Each row has a name. Each question is about the rows just above it.

(127): [510,247,-103,-381,-631,-63,117,130,-410,-34,155,61,417,117,689,301,61,61,-30,482,134,-657,64,-37,360,-569,205,252,-267,-123,-741,507,255,-464,-402,-305,117,-657,-1,-17,40,-128,319,-585,-34,-54,-686,-2]
(199): [187,-233,182,-72,-38,-83,553,-478,-93,-195,-285,-88,-781,-169,553,380,453,157,39,-386,-518,-181,376,-307,-529,470,234,-555,-269,-218,297,-460,-159,300,289,285,371,260,72,-281,553,-282,-126,700,-233,58,-13,-162]
(54): [-886,-39,-72,337,499,99,-557,158,530,118,-22,-50,232,201,-422,-732,71,143,77,-198,203,-202,-339,215,259,76,-422,151,512,293,728,-47,-68,186,265,8,-778,392,30,291,421,380,-181,20,351,56,736,306]
(20): [-212,-52,-225,-111,-462,8,-353,168,-201,-81,-59,130,459,333,702,-377,-502,-322,159,385,568,104,-148,191,680,-558,-44,504,204,91,-335,608,361,-623,-552,-312,-25,-639,-57,281,471,-31,101,-612,284,-130,-104,334]
(158): [-488,-300,106,459,546,115,-60,-146,379,43,-217,-26,-410,-81,-614,-207,485,258,60,-467,-146,-358,193,-80,-274,562,-292,-265,170,58,701,-485,-279,291,318,318,-194,546,-48,109,112,17,-441,655,158,144,614,18]
(68): [776,92,157,-270,-159,-150,606,-282,-333,-100,26,-99,-526,-215,-38,691,90,26,-250,-125,-444,94,277,-346,-567,102,345,-336,-475,-262,-445,-306,-139,265,123,94,384,-15,-20,-508,-645,-395,231,372,-471,-118,-600,-354]
(11): [207,839,-11,-24,588,33,-289,745,386,297,597,-84,626,-85,-209,256,-69,115,-310,211,74,365,-502,242,94,-295,-128,31,19,-1,-571,229,-157,394,81,-260,-551,91,48,-23,-311,559,451,-681,169,-120,-210,50]
Times [61] occurs in (127):
3
Count of [553] in (199):
3
How many times does (127) hold [117]?
3

(158): [-119,607,200,-871,-422,-308,-103,290,-10,-416]
(2): [-319,88,217,88,114,-228,217,-362,217,-187]
(36): [135,-156,98,-288,-59,-156,-288,-288,-289,-123]
(199): [181,56,285,181,137,-287,-57,-286,-334,11]
(139): [-373,279,27,-289,-197,468,175,159,672,-250]
(68): [-19,-104,204,-101,-286,89,-286,-19,-19,-104]
Times [-308] occurs in (158):
1
Count of [-289] in (36):
1
How many times does (68) hold [-19]?
3
Count of [217] in (2):
3
How many times does (199) hold [-287]?
1
How many times does (68) hold [-104]?
2
Times [89] occurs in (2):
0

(127): [361,-572,118,589,-47,-96,223,-407,-520,154,-491,-571,141,103,-539,724,431]
(54): [-403,422,-422,-34,-463,-422,-34,-169,684,-34,326,527,-707,-291,-446,527,194]
(2): [298,134,557,221,-57,161,-387,-411,549,364,-261,-272,135,-133,550,248,-92]
(158): [-656,648,526,375,527,608,316,707,-34,-58,-714,58,351,274,472,-114,572]
(199): [361,-188,118,589,-47,-421,223,-407,-520,-639,-491,-571,-583,-487,387,573,173]
(36): [-656,-58,526,-34,-216,526,-58,-539,-34,-58,-58,-539,526,103,-539,724,431]
Count of [-422] in (54):
2
How many times does (36) hold [526]?
3
Count of [550] in (2):
1
How many times does (36) hold [-58]?
4
How many times does (54) hold [527]?
2

(20): [368,367,-260,2]
(11): [-133,-577,-578,-577]
(68): [-280,46,-280,893]
Times [367] occurs in (20):
1
Times [-577] occurs in (11):
2
Times [368] occurs in (20):
1
Times [-280] occurs in (68):
2
Times [2] occurs in (20):
1

(68): [15,-33,-478,-650,-335]
(108): [-30,-30,20,-58,79]
(127): [-437,145,296,-761,-649]
(2): [-7,-68,0,11,19]
(10): [282,369,282,282,282]
(11): [-709,-176,506,-57,333]
(20): [-252,-252,-252,98,-252]
(139): [-173,500,159,-898,-455]
(199): [452,452,-897,-897,-897]
(158): [-24,-6,-45,-45,-18]
Times [-58] occurs in (108):
1
Times [-46] occurs in (158):
0
How many times does (10) hold [282]?
4
Count of [-252] in (20):
4
Count of [-24] in (158):
1
How many times does (199) hold [-897]?
3

